(in the rows, 128 means zero)
Each named turn below is shown by a few rows before and after it. Which turns, in which order, take the first row of each later pair to the second? The first pair is answered.
R:
[144 149 103 163 167  99 146 126 142 115 114 165 132 133 165 127 133 135
 160 145 118  73 117 136  89 149 113 111 147 102 112 143 126 129 116] |-> [166 153 108 157 140 104 129 128 130 100 109 157 132 142 139 136 139 130
 148 159 139  96  95 127  79 161 130 110 146  84 109 138 122 120 123]
[ 95 134 141 123 138 146 136 138 121 126 138 111 138 130 141 119 118 136
 113 130 100 123 157 159 138 107 119 139 111 145 117 134 124 136 115] |-> [ 96 142 128 132 152 134 139 137 128 126 139 119 140 130 146 126 117 140
 124 136 101 112 151 161 131 111 109 134 120 143 117 140 122 140 107]
[116 117 148 158 136 102 155 140 164 152 119 148 123 115 191 126 116 145
 174 165 126 112 180 122 155  45 116 151 123 152 147 132 131 121 140] |-> [131 130 131 176 144  84 147 141 168 143 120 159 125 119 186 135 113 150
 183 184 136  99 165 114 142  61 114 136 139 133 150 137 128 121 133]
[152 112 124 122 168  97  96 124 155 109  76 179 140 115 112 145 171 135
 121 162 140 126 147  93  77 121 117 120 120 121 129 146 124 127 171] |-> [156 111 130 114 150 107  89 125 150 104  78 175 136 118 104 141 172 131
 108 161 144 141 146  91  75 123 125 123 116 119 127 141 123 122 177]
Q:
[140 108 184  84 162 183 154 132  55 159 121 114  88 119 133  98 138 122
 113 127 119 208 155 139 178 112 151 137  58 218 101 112  95 130 142] |-> [157 128 148 117 210 171 152 132  68 167 104 129  87  96 132 106 118 146
 151 146 124 219 161 113 173 117 128 115  88 221 105 126  85 142 123]
[126 142  82 139 139 121 112 149 128  65 121 138 129 148 115 172 135  93
 118 183 160 100  87  89 113 142 167 129 128 114 133 134 129 123 112] |-> [109 121 109 113 108 136 117 148 120  65 136 122 128 160 117 161 148  84
  87 166 151  94  91 110 124 131 182 147 104 122 128 119 140 112 129]
[161 134 145  75 104 136 138 140  96 116  77 127 130  63 127 122 103 122
 129 124 184 170 141 126 151 143 124 148 129  76 154  73 126 127 130] |-> [162 131 149  72 104 141 141 140  95 116  78 128 130  59 129 120 105 123
 127 119 178 172 144 128 152 140 126 151 125  80 153  72 127 125 128]
B:
[116 136 147 114 109 139 116 136 122 129 151 115 121 123 143 118 131 125
 119 107 135 160 131 109 122 100 141 143 129 131 123 113 137 127 144] |-> [135 148 134 127 125 135 109 139 123 130 140 125 123 113 139 121 120 135
 133 125 144 173 128  94 118 107 134 131 148 127 123 120 134 133 135]
[180  94  72 151 135 193 126 150 123  89  89 130 137 140 139 184 129 167
 129 122 181 100  80 135  84 131 102 110 172 126 102 147 151 119 124] |-> [145  71 111 120  98 201 142 148 118  87 112 114 138 162 155 171 147 141
  90  92 163  68  86 171  96 113 113 136 138 133 105 131 165 109 146]
[121 137  92 154 148 141 121 118 141 149 138 147 142 124 135 144 102 160
 161 139 128 150 139  91 124 130 104  93 136 128 145 126 130 121 123] |-> [122 131 103 138 103 120 127 111 138 126 158 148 147 170 132 149 120 136
 130 139 139 102 109 119 102 148 119  99 122  96 145 118 137 102 140]
[158 160 121 151 195 139 169 140 143 118 161 133 129  99 122 115 123 166
 157 126 176 101  97 122 131 145 149  58 178 108 123 150 141 140 132] |-> [132 139 152 122 148 132 183 133 139 107 188 120 134 142 127 110 145 135
 114 109 169  51  88 164 126 147 166  83 145  94 123 137 155 118 152]
G:
[141 123 139 114 107 149 113 142  89 129 113 111 124  88 126 121 125 136
 130 139 165 199 124 118 158 127 143 141 132 123 101 138 143 129 128] |-> [ 88 102 153 108 115 115 155 128 114 140 145 123 132 119 172 116 134 117
 118 105 125 105 142 174 160 109 130 162 114 135 115 134 157 129 133]
[183 166 144 148 165 188  93 155 114 131 117 141 124  90  93 112  68 119
 182 127 149 210 126  52 148 126 127 130 187 107 126 136 100 177 112] |-> [ 86 126 164 135 187 142 168 132 153 152 167 157 139 134 175  97  87  88
 167  63  77  55 164 145 163  86 102 170 146 135 147 133 125 173 121]
[152 119 118 153 131 118 124 115 145 114 116 121 127 101 131 138 133 126
 127 134 147 143 109  90 130 129 121 122 122 130 132 118 133 143 102] |-> [130 110 125 148 142 118 141 114 151 122 123 122 128 100 149 131 134 125
 126 119 126 120 126 105 139 115 112 132 113 144 134 118 139 148 101]
[139 143 110 118 182 128 145 119 143 177 149 103 131 127 175 147 117 116
 127 173 139 177 173  79 167  40 129 177 120 165  88 124  78 109 124] |-> [134 146 105 130 159  72 164 103 155 157 178 122 136 188 184 161 134  91
 113 178 141  76 136 116 129  69 125 170 117 123  96 124  88  83 132]
Pairs:
Between the rows of a pair lie 2 to 3 turns.
[144 125 132 109 107 165 100 140 123 125 104 102 117 109 103 116 127 144
 122 133 139 209 123  96 142 131 147 125 126 147 127 118 122 140 122] |-> [147 144  92 152 139  86 123 124 156 111 120 142 125 154 128 137 129 136
 145 159 139  98  91 118  98 168 120  99 151 106 139 137 125 128 103] : G B B
[ 68  79 177  71  83 137 157 107 126 139 171 106 129 156 151  93 157 102
  87  57 100  77 151 191 161  93 143 190  76 158 130 115 151 127 156] |-> [205 169  80 168 120  89  93 117 123 101 118 153 123 147  84 150 130 143
 156 183 193 134  63  85  81 193 130  99 175  65 124 152 117 117 115] : R R G
[ 89  97 116 109  91 120 107 108 143 103 162  98 147 183 151 121 157 108
  62 139 101  56 129 144 141 140 128 130 105 141 118 121 150 138 112] |-> [105 126  72 156 167 101 109 106 167 120 139 125 144 151 164 135 136 140
 122 156  93  58 144 117 139 143  92  99 144 148 128 145 133 162  81] : B Q G
[132 111 116 112 144  97 155 135 144 121 153 139 127 171 169 147 138  88
 104  95  91  65 129 156 132 110 119 104 135 107 135 180 150 104 115] |-> [181 124 123  99  86 130 112 148 112  98 136 115 121 169 114 151 142  90
  83 127 137 150  96 117 122 133 153  94 139  83 123 170 145  92 130] : Q G Q
[147 130 108 146 139 113 132 137 136 122 127 130 122 131 138 132  97 135
 142 148 128 109 131 119 116 124 111 104 141 126 112 148 122 128 124] |-> [161 132 113 137 124 128 122 144 125 124 121 123 120 126 120 129  95 137
 135 152 136 140 129 110 121 125 121 106 142 126 106 144 120 130 129] : G R R
[112 122 116 126  79 132 155  81 107  97 114  48 155 124  73 117 180 123
  61  44 114 140 108 120 190 114  97 158  95 111 110  76 155  99 162] |-> [122 133  98 139 125 150 150  90 105 116  94  49 149  78  72 112 162 148
  92  47 112 191 130  90 210  98  82 149 113 139 109  84 147 123 145] : G B
[130  85 121 109 142 147 123 142 185 160 130  82  97 139 188 135 149 132
 153 126 116 129 163 161 143  97 116 150 125 137 173 125 156 139 138] |-> [184 114  98 131 134 141  92 146 176 141 113  88  93 142 148 152 143 138
 166 170 155 165 124 119 114 137 124 121 152 101 170 130 148 129 132] : B R R
[122 111  83 117 159 144  96 158 110 174 117  85 143  91 125  75 156 162
 102 107 134 152 180 135 150 129 135 105 137 192 128 133 139 163 158] |-> [103 109  79 125 175 111 120 148 127 174 132  97 146 115 153  79 161 152
 105  99 119  87 181 164 140 134 123 104 135 186 139 136 146 161 156] : G B
[152 134 107 149 156 131 110 133 139 139  98 142 125  97 132 130 111 143
 164 154 127 164 127  97 127 126 113 111 158 139 116 131 106 142 118] |-> [154 125 130 127  85 111 108 125 131 109 126 133 130 161 121 132 138 109
 116 158 143 112  88 132  96 153 140 121 135  99 113 118 122 107 146] : R B
[129  98 172  84  87 178 151 138 103 135 139  88 130 133 138 127 125 117
  95  95 113 155 135 136 151 103 150 159 106 160 122 112 142 127 167] |-> [126 106 158  98 133 183 155 141 112 153 123  94 129 100 148 126 108 139
 126  94 104 175 152 119 167  90 134 149 118 178 126 123 136 145 152] : G B
[137 105 115 158 176  87 140  96 115 171  86 123 117 134 138 120 128  86
 114 125 123  86  95 124 111 141 174 112 112 106 119 145 143 104  81] |-> [140 100 127 149 152  90 139  96 112 164  91 117 118 143 135 122 137  80
 100 126 128  88  85 129 110 143 183 118 105 100 113 139 147  98  88] : Q R
